In the data rows, zero lies at 4.5, halfway between 4 and 5.
Some points, one per row:
(0 8 5 5 3 1 0 2 3 0 4 0 4 4 3 4 6 2 4 5 5 5 3 4)
(3 6 5 5 4 4 5 4 6 5 5 4 4 4 6 4 5 4 5 5 5 5 4 4)
(6 5 5 6 5 8 8 6 6 8 6 3 4 5 6 5 6 8 5 5 6 5 4 4)
(4 3 3 3 5 7 9 5 2 7 4 9 9 9 7 7 3 0 4 6 3 6 6 6)
(6 4 4 6 5 6 6 7 5 6 5 6 5 5 6 4 5 7 4 4 5 6 5 4)
(5 5 4 2 5 4 2 4 5 2 4 2 4 5 1 5 4 5 5 4 4 3 4 4)
(3 6 5 6 4 3 3 4 4 5 5 6 4 3 5 3 5 4 7 4 5 4 5 6)
(4 5 4 1 4 3 5 4 4 5 4 0 2 5 5 5 2 2 3 3 2 2 3 4)
(5 5 5 5 4 4 4 5 6 4 5 5 3 4 5 4 4 4 6 4 5 3 4 5)
(3 6 5 7 4 5 9 6 5 8 5 6 6 5 8 6 6 3 7 5 6 5 5 5)
(2 3 3 1 3 0 0 2 3 0 3 0 2 3 2 3 1 0 0 3 3 1 2 2)
(5 5 5 6 5 5 5 5 5 4 5 5 5 5 4 4 5 6 6 5 6 7 5 6)
(2 3 3 4 3 1 2 4 1 3 2 3 1 2 7 3 0 0 0 1 1 0 4 1)
(4 6 4 5 4 4 8 5 5 9 6 7 5 5 6 6 7 4 8 5 8 4 5 5)
(4 6 5 6 5 6 6 7 3 8 5 9 8 7 5 7 4 4 9 5 8 6 6 8)
(5 4 4 4 5 5 4 6 5 4 5 6 5 4 4 4 5 3 7 4 2 6 5 6)
(4 7 5 5 4 3 7 5 5 7 5 2 3 4 7 5 5 3 7 4 5 3 3 5)
(6 4 5 7 5 9 9 7 6 9 5 5 5 5 9 6 7 9 5 4 6 5 4 3)
(0 0 3 1 3 3 0 3 1 3 1 0 0 3 5 2 0 2 1 1 3 0 2 0)
(5 7 5 5 4 5 9 6 5 9 5 5 4 4 9 5 6 5 6 4 7 3 5 4)
(5 2 4 5 5 7 6 5 5 6 5 5 3 4 6 4 6 7 5 3 5 3 5 3)
(5 4 4 4 5 4 4 5 5 4 5 7 4 4 4 4 5 6 6 4 6 3 5 5)
(5 6 5 7 4 4 7 6 6 7 6 8 4 4 6 5 6 5 8 4 6 4 5 5)
(3 6 5 5 4 3 2 5 4 4 5 2 3 4 4 5 5 3 7 4 4 3 4 5)
(7 6 6 5 6 9 7 5 4 8 4 0 4 6 8 5 8 9 4 6 6 7 4 4)
(8 4 6 8 5 9 9 9 3 9 4 6 9 7 9 7 7 9 5 7 5 8 5 1)
(4 6 5 6 4 5 6 5 5 6 6 5 5 4 5 5 6 3 5 5 7 4 5 4)
(6 5 4 4 5 4 4 5 5 3 5 4 4 4 3 5 4 5 5 4 4 4 4 4)
(5 5 4 5 5 5 5 5 6 5 5 7 4 5 4 4 4 5 6 4 6 4 5 6)
(4 6 4 5 4 3 6 5 5 5 5 4 3 4 8 5 3 1 5 5 4 3 4 6)
(1 0 3 1 3 0 0 2 3 0 3 1 0 1 2 2 1 2 1 1 3 0 2 1)
(5 4 4 4 5 5 4 4 5 4 5 6 5 5 3 4 5 5 6 5 5 4 5 6)
(6 3 4 5 5 6 6 5 6 6 5 6 3 3 5 4 5 7 5 3 5 3 5 4)
(2 3 5 8 5 4 4 6 4 4 4 8 8 3 6 4 5 0 5 6 0 9 5 7)
Then 10 other points, each followed by its number:
(4 4 6 5 5 9 8 6 3 9 4 0 4 5 9 5 6 9 4 5 4 5 3 1) 0
(5 5 5 5 5 5 3 4 5 3 5 8 5 5 1 5 5 5 8 4 6 5 6 7) 1
(5 3 4 4 5 5 4 4 6 4 5 2 3 4 4 3 4 4 5 5 4 4 4 3) 2
(4 6 5 5 4 4 4 4 6 4 5 3 4 4 4 5 5 4 6 4 5 4 4 4) 3
(7 3 5 5 5 8 8 6 6 8 5 6 5 6 7 5 5 7 5 5 6 5 5 4) 4
(4 3 4 1 5 4 5 4 5 4 3 0 3 5 6 4 4 1 1 5 0 3 3 2) 5
(5 5 5 5 4 4 4 4 5 4 5 6 4 4 4 4 4 5 5 4 6 4 5 5) 6
(5 6 5 6 4 5 5 5 6 5 6 6 4 4 3 5 6 5 7 5 7 5 5 5) 7
(4 2 3 3 4 1 6 4 4 5 4 6 5 4 5 5 2 3 1 4 6 3 5 3) 8
(5 2 4 4 4 3 3 5 6 3 5 4 3 4 2 4 3 3 4 4 4 3 4 3) 9
Which of these numbered points is nearest to each point below, ignoring the 2 directions in which the first points spread most? Its number follows each.
(3 1 3 1 3 0 5 3 3 5 4 4 3 3 5 4 1 1 0 2 6 1 4 1) > 8
(5 1 5 5 5 8 7 5 5 7 5 5 4 5 7 4 5 8 4 5 5 4 5 3) > 4
(3 5 3 0 4 3 3 3 4 2 4 0 3 3 5 4 2 0 1 4 0 3 3 4) > 5
(6 5 5 6 4 4 6 6 5 6 5 8 6 4 5 4 5 6 7 5 6 5 6 6) > 6
(6 5 5 5 5 5 6 5 6 6 6 7 5 5 4 4 5 6 5 5 7 6 5 5) > 6
(7 4 5 4 5 6 7 5 5 7 5 5 3 4 7 4 7 9 4 3 6 4 5 3) > 6
(4 3 4 5 5 7 7 5 5 7 5 6 4 4 7 4 4 5 4 4 6 3 5 3) > 4
(4 7 5 5 4 4 5 5 5 4 5 4 4 4 5 5 6 5 6 4 3 4 4 4) > 3
(4 5 4 4 4 4 3 4 6 3 6 4 3 4 2 4 6 4 6 4 6 4 4 5) > 7
(6 7 5 3 4 5 5 4 5 3 3 2 6 5 6 6 3 2 0 7 1 8 4 6) > 5
(5 3 5 1 5 3 0 2 1 1 4 6 2 4 1 4 4 9 4 2 4 2 6 4) > 1
(5 4 4 5 4 3 3 4 5 3 5 7 4 3 3 4 4 4 6 4 5 3 5 6) > 6
(4 0 3 4 4 1 0 4 4 0 4 5 5 4 0 5 2 1 1 4 3 3 4 2) > 9
(5 5 5 5 5 5 5 4 5 5 5 7 6 5 4 4 5 6 5 5 5 6 5 6) > 6
(6 6 5 6 4 5 9 5 4 8 5 9 9 5 9 7 2 4 3 6 7 4 7 6) > 8
(4 5 4 5 4 3 2 3 5 2 6 5 3 3 2 4 5 4 5 4 6 3 5 3) > 7
(4 6 4 3 5 6 7 4 4 6 3 0 4 6 8 5 2 1 2 6 2 5 3 5) > 5
(6 3 4 4 6 6 6 5 5 7 5 8 6 7 5 5 5 6 7 6 6 6 6 6) > 4
(3 7 4 0 4 3 4 2 3 3 3 0 5 7 5 5 1 0 0 8 4 4 3 4) > 5
(3 3 4 3 4 0 3 4 4 3 4 5 5 4 2 5 2 2 1 5 7 5 4 3) > 8
(3 7 5 5 4 4 6 3 5 5 5 3 5 4 6 5 5 4 3 5 5 5 4 4) > 3
(6 6 6 4 5 5 0 5 3 0 4 9 9 5 0 5 7 8 8 5 1 9 7 8) > 1
(5 5 4 6 4 4 4 5 5 4 5 5 3 4 3 4 6 4 6 4 5 4 4 5) > 7
(5 4 4 4 4 4 5 5 6 4 5 2 4 4 4 4 4 2 4 5 3 4 4 4) > 2
(5 3 4 5 4 5 4 5 6 3 5 4 3 4 3 4 4 5 4 4 4 3 4 3) > 9
(5 4 5 5 5 5 6 4 5 5 5 7 6 6 5 4 4 4 5 6 5 6 5 6) > 4
(5 4 5 6 6 9 9 5 5 9 5 7 5 6 8 5 6 8 4 6 7 6 6 4) > 4
(4 5 5 5 4 5 5 4 6 5 6 5 4 4 4 4 6 5 6 4 6 4 5 5) > 7
(4 3 4 3 4 2 0 4 5 1 4 2 2 3 1 3 2 2 4 2 2 1 3 2) > 9
(5 5 6 6 4 9 9 7 2 9 2 0 2 5 9 5 6 9 2 5 7 3 2 2) > 0
(5 2 4 5 4 4 2 5 5 2 4 4 4 3 3 4 3 2 3 4 4 3 4 3) > 9
(3 8 5 6 4 5 8 4 6 8 5 2 4 5 7 5 6 5 6 6 8 6 4 5) > 3
(4 4 5 6 5 6 3 4 5 4 5 5 5 6 3 4 5 4 6 5 4 6 5 5) > 2
(5 2 4 5 5 6 8 5 6 7 5 4 4 4 7 4 5 7 4 4 6 4 4 3) > 4
(2 7 5 4 4 0 0 3 4 1 5 3 3 2 4 4 4 0 5 5 3 2 4 5) > 3
(4 5 5 6 5 4 5 5 6 5 6 6 4 4 4 4 5 4 6 5 6 4 5 4) > 7
(5 3 4 4 5 3 0 5 4 0 4 4 4 4 0 3 7 8 7 4 2 6 4 5) > 1
(4 8 5 5 4 3 3 4 5 3 4 2 3 3 4 5 7 5 7 4 3 3 4 6) > 3
(6 2 5 6 5 9 9 6 5 9 4 4 4 6 9 5 8 9 4 5 6 5 5 3) > 4
(4 0 3 2 3 0 0 3 4 0 4 6 4 3 0 4 1 1 1 3 3 1 4 2) > 9
(7 6 5 6 6 3 0 6 4 2 5 8 6 5 0 4 8 7 8 5 4 9 5 8) > 1
(4 2 5 2 4 2 0 3 1 0 3 5 4 4 0 3 6 7 6 2 0 6 4 7) > 1
(5 6 5 6 4 4 7 5 6 6 6 6 4 4 5 5 6 5 7 5 7 4 5 5) > 7
(2 7 5 3 2 0 1 1 3 0 2 0 1 2 4 4 2 1 0 3 1 0 2 2) > 3
(4 5 4 5 4 4 4 5 5 4 5 2 4 4 4 5 6 3 6 4 4 4 4 5) > 3
(2 4 4 5 5 6 6 5 3 7 5 8 5 6 6 5 5 2 7 3 4 4 6 6) > 4
(2 0 3 2 4 0 3 4 3 2 2 0 4 4 3 5 1 0 0 3 0 1 3 1) > 5
(4 1 3 1 4 1 5 3 4 4 4 6 3 4 4 4 1 4 2 3 5 1 5 3) > 8
(3 3 4 1 4 3 1 3 4 1 4 1 3 3 2 4 2 2 4 4 2 3 3 4) > 2
(4 5 4 6 5 4 5 4 5 4 5 8 6 5 4 4 6 4 7 5 5 6 6 7) > 6
(5 2 4 5 4 2 5 3 4 3 4 8 4 3 4 4 2 4 1 4 6 3 5 4) > 8
(3 6 5 5 4 5 3 4 5 3 5 4 4 4 3 4 6 5 6 5 6 4 4 5) > 7
(4 2 5 3 4 2 3 4 4 3 4 5 3 2 5 3 3 3 1 3 0 3 5 3) > 4
(4 2 3 3 4 2 2 3 5 1 5 5 2 3 2 3 2 2 2 3 4 2 4 3) > 9
(1 2 6 4 4 6 0 3 2 0 2 0 5 3 5 4 4 6 1 5 1 4 4 0) > 0
(3 1 3 3 3 2 6 4 4 6 3 4 4 4 6 4 1 2 1 4 4 3 4 3) > 8
(3 4 4 3 4 1 4 5 3 4 4 8 6 4 4 5 4 1 7 4 3 5 5 9) > 4
(6 6 5 6 5 5 3 5 5 4 6 9 6 4 3 5 6 7 8 4 7 5 6 7) > 1
(4 2 3 1 4 0 4 4 3 4 3 2 2 3 4 4 0 2 1 2 3 1 4 2) > 8
(4 5 5 5 4 5 5 5 6 5 6 4 4 4 3 5 6 5 7 5 6 4 4 4) > 7
(7 6 5 2 6 5 5 3 3 4 3 2 6 9 5 6 4 7 1 7 3 8 4 5) > 5
(5 5 5 5 4 5 6 4 6 5 5 5 5 4 5 4 5 6 4 5 6 5 5 4) > 6
(5 5 5 5 5 6 7 4 5 6 5 9 6 6 5 5 4 4 5 6 6 6 6 6) > 4
(2 2 3 2 3 1 3 3 3 3 4 2 3 3 4 3 1 0 0 3 5 0 3 1) > 8
(3 7 5 9 5 6 7 9 4 9 5 9 9 6 8 6 5 3 9 6 4 9 8 9) > 0
(4 3 4 3 4 3 2 4 4 2 4 4 2 3 3 3 2 4 3 3 5 2 4 3) > 6
(5 3 4 5 4 3 3 5 5 3 5 6 4 4 2 4 3 4 5 4 5 3 5 4) > 9
(5 5 5 4 5 5 4 4 6 3 5 3 4 4 4 4 4 4 4 5 3 5 4 5) > 2
(5 2 5 4 6 9 9 7 4 9 3 0 5 7 9 5 6 8 4 6 6 5 3 3) > 0
(4 2 5 1 6 4 1 4 3 4 4 5 4 6 3 3 6 7 7 4 4 7 5 6) > 1
(4 5 4 4 4 3 3 4 4 3 3 3 5 4 4 5 1 2 2 5 4 4 4 3) > 4
(2 8 5 5 4 2 5 4 4 5 5 1 4 5 4 7 8 3 8 5 6 4 2 7) > 3
(5 7 5 7 4 7 8 7 6 8 6 5 6 5 6 6 7 5 8 6 7 6 5 5) > 3
(5 5 4 5 5 5 4 5 5 4 5 6 5 5 3 4 6 5 8 5 6 5 5 6) > 7
(6 7 5 3 6 6 5 4 5 5 4 0 5 8 5 6 4 5 4 6 2 7 3 6) > 5
(6 6 6 6 6 9 9 6 5 9 4 1 4 7 9 5 6 9 5 5 5 6 4 4) > 0
(5 4 5 6 5 6 4 5 5 4 5 5 5 4 5 4 5 4 5 6 2 8 5 6) > 2
(3 2 4 2 4 0 2 5 4 2 3 1 4 4 3 5 1 0 1 4 0 2 4 2) > 5
(4 3 4 4 5 4 1 3 5 0 5 3 4 4 1 3 4 3 3 5 2 5 4 4) > 2
(5 3 5 5 5 6 6 5 6 7 5 2 3 4 6 4 5 6 5 4 5 4 4 3) > 2
(6 6 5 6 5 5 6 5 6 5 5 4 4 5 4 5 6 5 6 5 5 5 4 5) > 3
(6 7 6 7 7 9 9 6 4 9 4 0 5 8 9 5 9 9 3 8 8 8 4 2) > 0
(6 5 4 3 6 5 3 3 4 1 5 7 6 7 0 5 5 5 3 5 5 3 5 4) > 1
(3 4 3 1 3 0 1 1 3 0 3 5 5 4 0 5 1 0 0 5 9 4 4 3) > 8
(5 5 4 5 5 5 6 5 5 5 5 7 5 5 4 4 5 5 6 4 6 5 5 6) > 6
(6 5 5 5 5 7 6 5 6 6 5 3 5 6 5 5 5 4 4 6 4 6 4 5) > 2
(4 2 4 3 6 6 6 5 4 8 3 0 5 8 6 5 5 4 3 6 4 4 4 1) > 5
(2 4 3 4 4 1 7 6 2 8 4 6 6 4 6 5 2 1 4 3 2 5 5 7) > 8
